[-77.53, -25.66, 2.35, -134.53, 150.05, -56.51, 13.02, -69.67]
The third entry from the right: -56.51
The 1st entry from the right -> -69.67
Report the first entry.
A: -77.53
The 2nd entry from the right is 13.02
Report the 3rd entry from the left.
A: 2.35
Report the fourth entry from the end.
A: 150.05
The 2nd entry from the left is -25.66

Questions about the matrix below. Rows and columns are numbered from 1.
1) Find the entry at row 1, column 2.
2) Find the entry just right of the largest entry.
3) Find the entry in the bottom-right corner.
4) Find the entry just left of -57.667.
5) Find the entry at row 2, column 1.
6) Find the entry in the top-left corner.
7) Find the bottom-left entry.
8) Find the entry just left of -2.523.
[[   0.999   -3.140  -32.580  -82.153  -39.595 -101.000  -82.795]
 [ -10.972   -9.461  -46.479   -7.615  -36.976    8.140 -151.564]
 [ -26.085  -53.271 -253.317  -36.308  -56.226 -224.604  -53.189]
 [  -4.817  -21.590  -95.962 -104.947  -28.233  110.413  -48.335]
 [ -16.357   -6.621  -60.262  -72.069  -34.089  -20.892  -64.280]
 [ 217.843  195.785   31.924  -61.607  -57.667 -229.157   50.714]
 [ -95.130  109.665 -116.351  -92.717  -43.889   70.397  -38.411]
 [ -12.222   22.071  -45.499  -67.975  -18.302    3.842  -66.597]
 [ -94.868  -41.294  -70.331  -46.527  -54.364   -6.561  -99.065]
 [ -98.254    0.915  -60.400  -39.615  -51.212  -89.557  -53.200]
 [-104.328 -129.255  -72.104  -75.521  -40.785 -123.842  -74.004]
 [ -44.870    7.440  -85.867  -53.191  -35.499  -66.337   -0.233]
 [-122.958  -41.502 -150.724   -2.523  -44.291  -37.463  -24.910]
 [ -31.391   -6.602  -36.487  -78.618  -37.187  -51.509  -47.434]
 [ -15.600  -28.394  -56.534  -69.639  -37.984  -73.736  -76.150]]
1) -3.140
2) 195.785
3) -76.150
4) -61.607
5) -10.972
6) 0.999
7) -15.600
8) -150.724

array([[ 73, -30,  24,  35,   6,  78,  -6,  18, -16, -33,  -2, -15,  52,
        -21],
       [  8,  31,  47, -17, -28,  -8,  46,  48, -18, -60,  62,  31,  58,
         38],
       [-47, -56, -22,  36,  39,  10, -29, -40, -14,  42, -56, -33,  -6,
         40],
       [ 55,  24, -30, -15,  24,  42, -65,  39,  32,  68,   7, -40, -35,
         19],
       [ 56, -34,   3, -36, -31,  39,  34,  -9, -14, -72,  20,  51, -30,
         20],
       [-15,  43,   0,  20,  30,  56,  -3, -32,  19,  73, -48, -67,  10,
        -12],
       [ 53,  42,  30, -18,   4,  76,  16,  36,  -7,  32,   4, -55,  28,
         61],
       [-40, -45, -20, -36, -16, -44,   0,  15, -17, -57,  17,  29, -56,
         90],
       [ 76,  42,  -6, -27,  14,  36, -27,  19,  -3,  60,  53, -53, -22,
        -24],
       [-11, -36, -28,  28,  43, -30, -51, -21, -19,  73,   0, -63, -20,
         13],
       [-37,  44, -16, -30, -27, -57,  16, -40,  40,  23, -17,  24, -30,
        -62],
       [-15, -61, -24,  35,  17,  11, -15, -58,  -6, -39, -57,  22, -19,
        -43],
       [-31, -50, -27,  12, -22, -38,  -7, -55,  17, -48, -50,  60, -37,
        -52]])
What is the entry just left of the largest entry? -56
The entry just left of 12 -> -27
The entry just right of the smallest entry: 20
The largest entry is 90
What is the entry just right of 58? 38

A =
3  2  3  2  7  2
2  5  2  7  3  6
5  5  3  7  3  5
5  4  5  6  2  6
5  5  5  6  2  6
4  3  6  6  2  7
6  3  6  6  2  6
5  5  6  7  1  6
6  5  6  7  3  6
6  5  6  7  1  6
5  4  6  6  3  8
4  4  6  7  3  6
7  4  7  7  2  7
6  4  7  8  1  7
Counting starts at 1.
The top-right entry -> 2
The entry in the bottom-left corner -> 6
The entry at row 3, column 3: 3
The entry in row 2 and column 1 is 2
The entry at row 1, column 1: 3
The entry at row 3, column 1 -> 5
The entry at row 1, column 3: 3
Read off the entry at row 1, column 2.
Answer: 2
